In the rows, 128 means zero.
Rotation paths and how fast each direction turns (degrees per step)
Each turn is a multiple of 5 degrees from 10 to 175, or 0.
Each row of a path follows its step; steps can be skipped.

step 0: [124 124 132 124 124 131 129 130 127 129 134 126 117 130 120 121 131 131
 127 128 128 120 140 126 133 140 125 139 116 133 130 120 130 126 130 128
 128 124 126 135 132 130 130]
step 1: [125 140 126 123 126 123 128 130 133 129 135 126 133 131 122 133 125 133
 121 139 125 122 130 136 135 132 133 137 121 129 128 118 130 133 126 129
 127 137 124 129 134 127 135]
step 3: [124 127 120 124 128 136 121 129 125 129 134 127 122 122 126 124 129 119
 132 124 130 121 138 135 135 129 128 135 125 128 138 132 119 124 122 120
 125 121 130 136 132 130 128]
step 4: [129 133 131 130 127 135 117 130 131 132 123 124 129 130 123 127 116 130
 128 128 133 121 132 142 137 136 133 128 116 129 133 123 130 130 128 121
 131 129 126 125 125 130 134]
step 6: [126 128 125 117 126 117 123 122 132 128 137 127 126 130 120 134 127 121
 129 130 127 128 130 125 134 133 124 136 129 131 129 126 119 131 125 120
 121 126 129 143 132 130 133]
step 10: [130 124 134 121 132 120 126 131 136 135 129 127 126 123 124 129 115 126
 131 128 127 117 117 130 127 139 128 137 127 129 138 127 122 126 124 123
 131 132 127 127 123 124 129]
step 11: [132 124 121 126 122 127 122 126 134 129 140 131 131 134 125 123 125 128
 126 127 125 125 129 134 125 137 133 135 131 129 135 128 130 126 125 123
 141 121 125 144 124 124 126]
step 12: [128 127 129 130 130 138 119 126 128 128 138 128 129 135 125 126 125 124
 118 128 126 125 130 128 138 140 130 137 130 134 120 123 133 133 124 127
 124 126 131 135 126 140 133]
step 17: [133 135 128 125 128 127 123 125 135 132 129 120 136 134 123 128 128 125
 126 130 126 133 134 142 130 134 125 142 125 133 127 122 127 135 131 119
 129 124 119 126 124 131 126]
[127 130 126 126 128 125 130 125 129 128 127 129 129 126 127 130 129 127
 129 125 129 128 126 125 127 128 131 130 130 128 129 130 126 129 127 125
 127 130 127 127 129 126 126] -> 90
[129 129 129 129 129 130 127 128 129 129 126 127 126 127 130 125 127 127
 130 128 129 127 125 132 128 128 127 127 128 129 128 132 127 125 128 124
 129 127 127 128 126 126 127] -> 60
[127 127 130 129 129 129 127 126 127 123 129 129 125 130 130 130 128 127
 126 129 130 129 127 127 127 126 128 129 130 129 128 130 128 129 128 127
 128 127 124 131 129 132 127] -> 115

step 1: [126 118 128 141 138 120 125 126 127 125 125 124 128 132 127 120 130 133
 128 127 127 137 124 124 128 126 143 130 127 127 131 121 131 132 129 120
 124 131 116 127 135 134 123]
step 2: [125 125 128 140 131 122 139 133 125 126 128 142 128 132 129 125 128 133
 129 131 128 127 132 124 129 127 117 119 140 126 135 118 129 123 127 130
 135 134 137 127 129 127 130]
step 3: [128 134 134 121 138 130 123 128 126 123 121 134 129 124 120 119 135 135
 131 117 128 132 127 129 122 129 129 120 122 128 133 132 142 131 126 125
 127 132 134 128 138 135 129]
step 10: [120 131 133 137 135 120 130 130 127 128 130 133 121 120 121 130 127 130
 131 132 133 126 130 127 132 124 128 118 134 135 123 118 139 134 130 126
 138 130 139 129 134 137 130]
step 12: [121 134 134 131 128 117 139 128 133 120 119 136 126 132 126 129 125 125
 127 121 122 125 136 128 128 134 133 131 128 120 129 116 125 131 128 123
 123 131 125 117 134 134 130]
step 13: [129 117 129 126 137 128 135 142 127 126 131 129 139 135 136 124 127 141
 121 128 131 128 123 126 125 129 129 122 126 121 127 127 137 128 119 122
 132 132 126 130 134 131 119]
step 14: [123 142 132 133 131 129 128 139 131 129 131 143 123 127 120 116 124 130
 125 127 126 130 126 126 122 116 123 124 131 126 132 129 127 134 133 132
 127 137 123 125 128 125 127]
step 15: [122 117 127 120 132 130 122 125 126 133 133 142 119 132 125 126 133 135
 128 124 130 124 128 136 130 131 129 124 128 124 120 133 138 127 118 129
 126 125 126 119 135 130 140]
step 16: [122 124 124 127 133 130 133 130 134 119 124 125 134 128 130 124 122 125
 132 129 120 121 134 131 120 116 129 132 128 131 128 127 130 124 132 136
 124 133 113 129 139 130 138]
[127 129 131 128 128 128 129 126 125 130 127 131 128 128 130 129 128 126
 128 128 127 126 129 127 127 128 127 127 130 129 128 129 127 129 126 126
 129 127 127 126 123 133 129] -> 145
[129 130 128 126 129 126 126 126 127 133 129 129 129 124 127 126 127 127
 130 126 130 128 127 130 126 129 124 127 129 127 127 127 130 128 130 128
 128 128 128 127 128 126 127] -> 95
[130 129 128 126 126 126 130 128 125 127 131 128 130 132 131 126 129 127
 129 129 129 128 128 128 129 126 126 126 130 128 127 130 127 127 128 131
 127 126 128 128 131 128 127] -> 160

step 1: [130 133 129 127 134 120 124 133 136 125 133 117 134 121 132 128 138 123
 133 132 124 126 126 130 132 121 128 132 124 129 124 132 130 120 131 127
 126 126 136 133 127 128 133]
step 4: [125 127 125 126 121 136 117 132 131 132 128 136 132 127 130 124 131 127
 127 129 128 125 127 135 127 129 126 129 128 129 124 136 129 118 128 121
 120 126 120 123 133 136 133]
step 5: [131 131 137 123 115 128 125 125 126 130 122 129 129 127 132 127 132 128
 117 137 125 129 132 135 127 133 122 127 133 126 122 136 129 127 131 125
 127 129 125 121 131 125 122]
step 6: [129 137 133 125 133 126 132 126 116 130 122 127 128 124 123 131 141 130
 120 135 131 130 127 132 133 131 123 123 125 126 132 129 130 128 136 127
 133 130 121 124 125 129 130]
step 9: [135 122 124 130 136 127 126 132 137 127 125 128 125 125 123 133 134 130
 120 129 125 117 120 126 136 128 130 135 131 133 128 128 131 128 130 122
 127 124 123 136 125 125 123]
step 10: [129 117 132 121 130 130 132 130 134 132 121 130 136 136 119 126 126 130
 129 136 125 126 121 127 130 128 131 137 130 129 118 121 131 133 130 129
 131 128 125 134 128 131 122]
step 12: [128 126 128 133 127 128 134 132 128 133 140 128 136 124 123 127 127 128
 129 126 123 125 124 125 137 127 134 120 121 130 125 133 135 123 122 120
 124 137 129 124 128 132 130]
step 14: [131 132 127 125 132 122 133 125 124 122 123 119 130 126 131 129 130 137
 125 121 136 131 124 124 131 126 128 131 129 134 124 123 129 126 120 128
 136 123 128 115 125 123 132]
step 16: [125 130 127 130 125 129 118 130 128 123 126 122 129 129 130 123 117 130
 126 130 114 135 134 126 126 128 127 130 132 130 124 125 120 129 128 124
 117 123 122 121 129 133 130]
[127 127 130 128 125 126 129 129 130 130 125 127 128 130 129 128 128 127
 128 127 129 128 132 126 126 127 126 128 129 127 126 125 125 128 128 127
 127 126 130 126 131 128 126] -> 125
[127 132 127 127 129 129 129 128 128 129 127 127 126 128 130 134 125 126
 127 129 128 129 130 126 129 129 128 128 129 128 127 128 130 125 127 129
 130 127 127 127 125 131 127] -> 45
[127 128 129 129 124 128 129 127 128 125 129 129 128 130 129 126 124 128
 128 133 126 130 127 128 126 131 129 128 129 129 127 128 129 130 128 132
 129 130 127 130 129 127 126] -> 135
[130 128 126 128 128 128 126 130 128 126 128 125 128 128 130 127 130 129
 130 129 129 132 127 128 126 129 127 129 129 127 128 130 127 125 128 130
 125 129 130 124 127 130 128] -> 25

step 3: [126 124 119 123 124 132 133 123 120 129 129 126 143 129 134 126 130 132
 124 130 125 125 130 130 133 132 130 130 124 125 130 136 126 132 144 125
 141 129 132 134 120 133 122]
step 4: [139 129 124 132 127 131 129 127 120 126 131 127 131 133 125 130 134 131
 120 120 130 125 122 117 137 129 124 128 132 120 122 131 121 139 126 127
 132 133 123 134 114 134 125]
step 6: [114 125 125 129 127 124 122 130 129 121 129 133 129 128 117 131 129 127
 132 133 127 124 134 123 133 133 130 118 132 123 126 127 139 138 126 137
 131 123 131 134 133 133 115]
step 8: [123 116 126 139 129 125 132 133 126 131 121 124 127 126 136 129 130 130
 128 134 119 135 131 125 127 127 118 131 122 139 124 128 131 131 131 128
 131 121 123 126 113 133 122]
step 9: [129 123 124 131 121 129 130 122 136 129 121 134 127 132 131 129 127 141
 129 133 123 132 132 117 135 126 118 129 130 128 132 124 127 129 122 138
 121 130 132 128 116 137 136]
step 10: [124 133 123 125 136 128 120 127 129 122 123 137 128 130 129 135 123 137
 128 129 130 129 129 128 131 132 129 127 131 146 133 134 129 135 126 125
 116 132 133 136 122 131 137]
step 12: [127 119 119 135 125 133 132 122 120 130 127 133 127 136 139 127 130 136
 124 124 121 116 132 128 128 129 132 132 124 128 131 126 129 136 126 124
 141 134 131 134 134 122 130]
step 15: [127 132 124 122 133 131 128 132 127 122 132 136 139 128 123 132 128 132
 136 133 120 125 119 116 119 136 132 127 132 131 123 133 129 140 126 130
 131 129 135 124 131 131 119]
step 16: [132 123 123 121 132 125 122 131 129 124 125 124 127 120 132 131 137 141
 132 131 130 126 132 122 124 133 127 125 134 121 125 138 133 137 128 119
 138 118 126 122 125 126 121]
[128 126 128 130 129 127 132 126 127 130 128 129 130 126 129 131 130 129
 129 128 128 129 127 130 126 127 130 127 129 126 129 129 127 130 128 126
 130 129 124 126 126 125 127] -> 85
[127 129 128 131 126 127 131 125 129 127 128 129 130 128 129 127 126 127
 125 130 128 129 130 128 126 129 128 133 127 127 124 128 131 126 128 127
 127 128 129 128 127 127 126] -> 65
[128 128 125 130 126 129 125 127 126 128 128 125 130 128 129 128 127 129
 130 130 128 126 131 130 125 128 129 128 128 129 130 128 127 129 131 126
 126 126 128 130 129 127 131] -> 160

step 1: [124 136 116 125 133 131 122 135 135 126 118 134 133 131 131 132 116 139
 124 130 130 125 120 138 129 136 124 130 127 126 127 134 134 125 125 144
 120 129 130 127 126 134 135]
step 3: [132 135 124 129 136 128 128 126 130 127 128 132 125 126 137 118 118 118
 120 135 129 121 129 139 130 134 131 118 129 129 123 126 126 129 125 124
 125 113 138 114 130 136 131]
step 4: [125 126 123 127 132 128 122 124 137 128 126 137 133 132 132 128 117 128
 123 126 123 110 117 137 128 139 123 118 125 133 135 129 124 125 118 127
 126 126 125 124 118 132 131]
step 5: [123 130 130 121 139 125 133 131 130 135 126 123 124 120 127 130 121 131
 128 122 129 119 117 142 139 135 130 133 122 126 127 133 118 130 115 132
 124 130 118 121 131 131 135]
step 8: [123 134 120 122 136 122 120 130 125 137 124 128 130 112 124 126 125 131
 126 126 131 119 123 128 132 134 127 118 118 130 126 133 132 125 125 134
 117 127 125 121 123 120 142]
step 9: [122 142 124 119 133 123 128 127 127 137 121 134 131 122 130 125 122 136
 133 132 126 126 127 133 134 125 127 128 133 137 136 137 132 128 120 144
 129 130 134 120 138 132 133]
step 12: [124 143 132 118 128 121 123 124 132 137 131 132 123 125 126 130 119 122
 128 124 125 110 130 135 133 136 128 126 132 137 130 130 127 127 116 133
 136 124 129 129 123 129 135]
step 14: [131 132 130 118 133 126 134 123 135 140 135 124 130 125 125 117 135 125
 128 135 118 131 131 141 135 131 138 123 125 128 118 141 123 120 127 125
 124 133 128 128 129 132 134]
step 16: [129 135 119 120 134 123 121 129 130 134 122 131 136 123 130 122 118 130
 139 116 120 129 124 126 128 134 125 123 129 132 118 134 132 120 125 135
 133 129 125 134 131 118 140]
[129 126 126 127 127 131 128 127 128 126 127 127 131 128 130 128 128 128
 128 124 131 127 126 129 129 128 128 128 127 129 125 130 128 129 128 126
 129 131 124 128 128 125 128] -> 125

step 1: [125 132 136 131 127 134 130 128 132 130 124 123 136 128 127 130 134 130
 125 126 135 123 123 132 133 117 126 131 122 121 136 130 124 123 133 141
 132 123 126 129 123 118 122]
step 4: [124 130 141 125 134 133 116 124 135 129 126 125 130 133 129 129 139 128
 120 127 127 128 132 117 122 135 128 133 126 122 126 131 124 129 130 130
 134 124 134 122 125 127 121]
step 5: [133 121 124 133 123 132 129 133 128 127 130 118 122 134 124 128 125 128
 131 124 131 122 132 122 144 126 126 132 135 133 117 127 134 124 124 131
 134 128 135 137 129 130 129]
step 6: [125 128 131 128 124 134 122 118 127 134 130 124 124 133 124 132 128 127
 123 122 124 126 127 124 127 130 130 127 122 131 132 122 125 133 138 124
 130 121 120 123 118 111 126]
step 9: [124 132 127 125 134 133 124 131 133 125 123 125 125 130 128 135 134 124
 124 133 131 127 126 131 132 127 122 135 133 119 135 129 116 127 131 118
 126 127 135 134 124 113 124]
step 11: [121 123 119 122 127 130 129 121 125 122 130 125 125 140 130 129 130 125
 132 135 124 122 125 129 129 133 129 129 130 139 138 125 134 127 130 122
 126 124 137 136 123 118 123]
step 13: [127 129 129 129 122 135 120 129 124 124 130 124 121 135 133 125 123 130
 131 132 129 128 136 128 132 123 137 124 122 136 125 127 133 128 115 122
 125 123 141 129 128 130 121]
step 15: [128 131 130 125 126 131 112 127 127 118 118 122 131 125 130 128 117 123
 118 132 133 132 132 132 128 127 128 124 125 125 129 124 131 127 115 123
 126 134 125 127 129 123 131]
step 16: [130 123 118 129 139 127 133 124 116 125 135 134 124 133 132 123 129 126
 134 137 125 129 136 130 133 132 135 126 125 136 122 125 118 133 128 127
 123 134 131 129 127 129 125]
[129 129 129 129 131 127 125 128 128 126 127 130 126 128 128 125 124 124
 130 131 127 128 130 128 129 127 124 126 128 130 129 127 128 130 128 127
 128 126 129 129 127 127 126] -> 10
[126 128 130 128 126 130 128 129 129 129 128 126 124 128 128 125 129 126
 129 126 127 129 126 125 126 130 127 126 129 131 127 125 129 127 126 129
 130 127 130 126 131 127 129] -> 45

step 0: [123 115 129 129 124 130 125 129 129 122 129 118 129 124 134 129 132 134
 123 128 133 118 134 120 138 132 127 124 135 125 131 128 134 136 127 127
 128 128 130 136 125 136 138]
step 1: [127 125 143 129 122 131 125 128 119 133 132 124 131 137 128 131 123 132
 121 132 131 124 122 121 134 127 121 134 140 130 137 127 132 130 127 125
 135 125 127 132 122 134 129]
step 2: [126 125 130 133 110 125 123 129 122 133 124 132 135 134 130 136 120 132
 124 137 129 134 124 131 128 132 131 131 130 127 136 130 123 136 134 131
 135 127 124 135 131 122 131]
step 3: [128 124 120 136 123 127 134 133 126 124 124 120 123 123 129 131 118 132
 122 130 135 126 119 137 134 128 131 125 127 124 136 132 129 128 130 126
 131 120 126 140 131 118 131]
step 6: [128 131 133 124 118 135 137 133 112 135 134 119 127 134 129 124 125 132
 127 127 129 131 127 121 125 127 122 134 127 134 137 136 129 131 129 125
 129 125 122 136 127 128 133]
step 7: [132 127 125 127 113 124 137 129 122 130 119 120 131 130 137 128 120 136
 137 129 123 134 128 131 125 129 127 123 132 130 134 127 129 140 133 127
 136 130 124 130 131 126 135]
step 10: [129 131 133 131 118 131 123 134 126 129 132 123 127 126 132 128 128 133
 127 135 129 132 123 123 125 140 130 128 125 118 126 137 119 134 126 134
 124 134 118 138 126 136 136]
step 11: [134 130 125 125 125 130 133 133 127 139 128 111 124 129 136 124 124 130
 124 137 133 128 123 127 133 124 125 127 127 132 133 133 130 127 125 127
 127 134 120 142 129 132 132]
step 13: [125 120 124 143 122 128 123 133 118 125 123 128 118 131 121 128 130 132
 122 130 119 123 125 129 127 132 126 127 132 130 125 124 125 133 123 120
 131 129 126 138 120 126 132]
[127 128 128 130 127 126 133 127 125 127 129 128 126 130 125 128 128 125
 129 124 127 128 128 128 128 126 129 130 126 128 128 128 129 130 132 128
 125 128 128 128 128 125 129] -> 35
[129 129 131 128 129 126 127 127 130 129 131 126 127 129 129 129 128 129
 128 127 129 125 129 122 126 128 129 125 126 128 129 131 130 128 127 129
 126 129 128 128 128 128 129] -> 70

step 4: [146 130 127 132 132 127 127 130 125 123 132 121 133 133 132 131 136 127
 127 122 126 125 133 126 129 134 126 122 127 119 133 122 120 129 131 128
 128 136 129 132 131 128 135]
step 5: [133 136 129 128 136 135 134 126 125 123 135 128 129 137 130 132 127 133
 129 127 120 123 136 130 128 124 116 124 133 118 122 125 132 132 126 125
 132 129 125 126 135 124 121]
step 7: [134 131 126 133 129 123 123 133 129 124 123 119 130 129 134 126 131 131
 125 118 126 124 130 134 124 135 122 116 126 126 135 131 133 132 129 123
 133 130 140 133 127 128 124]
step 9: [136 132 124 116 127 119 128 128 128 126 132 130 123 141 124 132 133 126
 134 132 127 128 134 128 126 126 123 124 132 122 121 133 128 132 128 122
 124 137 136 132 129 131 129]
step 10: [125 126 116 126 137 127 129 134 125 127 125 122 136 129 128 132 131 128
 134 129 126 128 136 139 133 135 122 124 123 119 130 128 127 131 131 119
 130 134 134 128 135 129 128]
step 11: [128 122 124 125 130 132 131 130 124 131 126 133 136 136 130 124 125 128
 122 116 116 123 128 133 127 124 121 125 134 125 132 128 137 127 129 122
 130 132 133 135 136 129 131]
step 12: [138 125 127 133 121 121 129 131 128 125 138 127 137 135 129 133 131 126
 118 131 124 124 128 132 127 129 123 122 134 126 122 134 126 128 134 127
 132 134 134 135 125 132 135]
step 16: [132 132 117 124 130 129 131 130 136 130 130 123 141 127 127 128 132 134
 120 127 127 124 127 136 128 127 119 126 127 130 133 141 126 131 126 123
 123 123 131 133 130 135 127]
step 17: [135 129 123 121 132 129 128 129 134 127 128 133 128 140 138 123 132 130
 127 122 123 123 129 124 126 128 127 131 128 120 132 132 119 132 129 126
 127 128 140 134 125 132 137]
[129 127 128 126 129 129 130 127 129 129 126 129 129 129 127 127 130 128
 128 129 127 128 125 125 129 124 128 128 131 130 129 129 130 127 126 127
 125 126 127 129 132 127 128] -> 135

step 0: [126 127 130 122 131 137 117 138 134 131 124 143 114 126 131 126 126 126
 124 122 128 133 121 125 134 133 135 124 122 122 131 124 123 132 127 122
 125 130 131 130 132 142 125]
step 3: [131 124 126 121 131 131 131 130 134 134 126 127 128 122 145 120 138 130
 131 127 133 125 133 123 130 139 135 122 126 121 136 128 129 135 133 138
 125 127 140 132 128 137 126]
step 4: [116 122 135 128 125 125 127 127 128 139 123 138 129 127 133 124 131 122
 126 126 133 130 127 133 124 133 126 135 122 121 126 130 133 124 125 137
 127 134 147 124 126 115 131]
step 9: [121 110 128 130 132 128 136 138 123 127 127 130 126 134 133 123 130 127
 126 115 123 122 132 136 131 122 132 119 132 124 131 132 134 128 131 129
 125 116 130 130 124 136 119]
step 11: [122 117 130 118 131 131 120 130 132 133 129 150 131 133 127 127 134 131
 129 125 130 130 123 135 128 136 135 133 130 133 131 127 130 129 129 132
 136 142 132 134 128 129 127]
step 12: [127 122 126 137 127 125 123 135 132 122 127 142 125 116 136 129 121 127
 126 119 126 127 120 127 131 133 134 126 135 122 136 132 144 120 123 134
 128 126 128 125 128 129 126]
step 14: [120 124 125 125 133 133 130 127 143 128 131 136 114 127 140 132 135 130
 130 126 132 130 124 124 127 125 125 129 125 124 129 129 126 142 139 130
 130 138 129 126 128 138 133]
step 15: [124 123 127 139 129 139 135 130 137 135 122 133 136 125 142 127 129 122
 124 119 125 133 128 128 127 133 124 120 124 121 128 138 132 130 131 135
 131 124 130 129 119 119 133]
step 16: [122 115 130 138 133 125 127 119 116 138 130 130 125 131 132 121 133 132
 119 120 129 128 131 136 132 129 126 122 121 122 128 123 130 137 128 132
 130 121 129 118 137 126 125]
[128 125 126 129 127 130 129 128 131 126 127 128 127 127 127 127 129 126
 129 129 128 126 128 127 126 126 127 127 130 126 128 131 128 123 130 128
 127 128 132 128 126 130 126] -> 130
[127 127 128 126 125 130 129 126 126 130 124 128 129 131 128 132 129 130
 129 129 130 129 129 129 129 129 128 126 128 126 128 128 129 125 126 127
 130 129 127 129 125 127 129] -> 155
[130 128 131 131 128 128 125 128 126 129 126 127 126 127 128 128 128 130
 128 128 129 125 130 126 128 127 128 127 126 126 128 125 126 129 128 127
 126 129 131 131 129 129 126] -> 110
[127 128 129 129 129 126 129 129 126 125 129 126 128 128 127 125 131 132
 131 129 129 127 128 127 133 127 128 128 129 125 129 130 127 128 128 128
 127 127 126 126 128 128 128] -> 100
[131 126 127 128 127 126 129 131 127 128 128 130 129 127 130 128 127 126
 133 129 132 129 130 130 129 127 130 129 128 130 129 127 127 126 127 128
 129 128 129 129 130 129 130] -> 40
[128 127 127 126 127 129 125 128 128 128 127 129 129 126 127 129 128 127
 130 129 127 127 123 128 129 127 127 128 126 128 131 128 127 129 124 129
 128 128 127 128 131 126 124] -> 60
